Questions about the matrix below.
1) What is the entry just left of 30?
2) What is the entry just right of -8?
3) What is the entry just right of the smallest entry?
array([[ 78,   1,  12,   0,  -5,  -4, -15,  16,  16, -19,  23,  24,   6,
        -64,  47],
       [  0, -37,  41,  29,   8, -40, -17, -49,  34,  21, -29, -18, -24,
         -9,  69],
       [ 77, -11,   3,   2,  11, -10, -17, -22,  30, -15, -19,  13,  45,
        -47,  51],
       [-48,  17, -15,   0,  -2,  11,  27,  22, -47,  24,  28, -13, -58,
         29, -44],
       [-62,  18, -29,  -6,  -2,  20,  34,  17, -38,  14,   5, -13, -18,
         48, -61],
       [-35, -50,  39,  10,  -5, -18, -22, -49,  42,   6, -54, -13,   9,
         25,  39],
       [  0, -44,  33,  -5,  -1,  -4, -32, -30,  59, -18, -46,   6,  50,
         -8,  41],
       [ 24,  32, -38,  14,  27, -35,  32, -59, -11,  42, -47, -41, -11,
         -6,  16]])
1) -22
2) 41
3) 47

grid =
array([  2.4,  -1.5,  -2.2,  -0.8,  -4.3,  -0.4,  -5.6,  -1.9,  -8.2,
        11.3,  -3.5, -14.7])
Which number is the entry just left of -2.2?
A: -1.5
The entry just right of -4.3 -> -0.4
Which number is the entry just right of 11.3?
A: -3.5

((142, 197, 173, 168, 57, 44, 188, 186, 135, 163, 47), (68, 157, 60, 45, 121, 75, 199, 54, 49, 53, 183), (84, 157, 136, 137, 106, 52, 160, 167, 195, 154, 152), (134, 185, 135, 117, 59, 76, 118, 94, 70, 122, 145))
The entry just left of 173 -> 197
Find the entry just right of 173.
Answer: 168
The entry just left of 145: 122
The entry just left of 53 is 49
Find the entry just left of 76.
Answer: 59
Find the entry just right of the smallest entry.
Answer: 188
Find the entry just left of 70.
Answer: 94
Find the entry just right of the largest entry.
Answer: 54
Find the entry just left of 137.
Answer: 136
The entry just left of 59 is 117
Find the entry just left of 160.
Answer: 52

A =
[[  7  10   1 -10  11]
 [ 12  26 -33 -16   2]
 [-28  -8  83 -20   3]
 [-28   7  35 -25 -12]
 [ 15 -14  13  12  28]
 [  5   4  13  -4  10]
 [ 27   5 -35   8  21]
 [  6 -24  64  11  36]
 [-14  19  -2 -23 -12]
 [ 15  29 -31 -20   8]
 [ 29  18 -47  -2  14]
 [ -5 -11  67  -5  21]
 [ 26   6 -35   7  20]
 [ 11  22 -21 -15   6]]
The second entry on the diagonal from the top-right corner is -16
The 1st entry in reading order: 7
The entry just right of -25 -> -12
The second entry on the main diagonal -> 26
The entry in the bottom-left corner -> 11
What is the entry just right of 64? 11
The entry directly above -21: -35
The entry in the top-right corner: 11
What is the entry just left of the smallest entry? 18
What is the largest entry? 83
What is the fourth entry, reading row by row? -10
What is the last entry of the smallest entry's row? 14
What is the entry directly above the largest entry? -33
The entry directly above the smallest entry -> -31
The last entry, reading row by row: 6
What is the 3rd entry, reading row by row? 1
What is the second entry, reading row by row? 10
What is the first entry of the smallest entry's row? 29
What is the fourth entry from the end, reading row by row? 22
What is the entry just left of -25? 35
What is the entry directly below -16? -20
What is the entry just left of the largest entry? -8
What is the largest entry in the last column? 36
What is the second largest entry? 67
What is the bottom entry of the column that holds the largest entry? -21
What is the entry directly above 22? 6
The second-last entry, reading row by row -> -15

[[ 17  23 -56  -9   5 -87  13  -8  56 -53]
 [-39   4 -15  -6 -38   1  16  37 -20  24]]
Rows and columns are numbered from 1.
What is the entry in the top-right corner? -53
What is the entry in the bottom-right corner? 24
What is the bottom-left entry? -39
What is the entry in the top-left corner? 17
The entry just right of 23 is -56
The entry at row 1, column 2 is 23
What is the entry just left of the smallest entry? 5
The entry just left of -6: -15
What is the entry just left of 5? -9
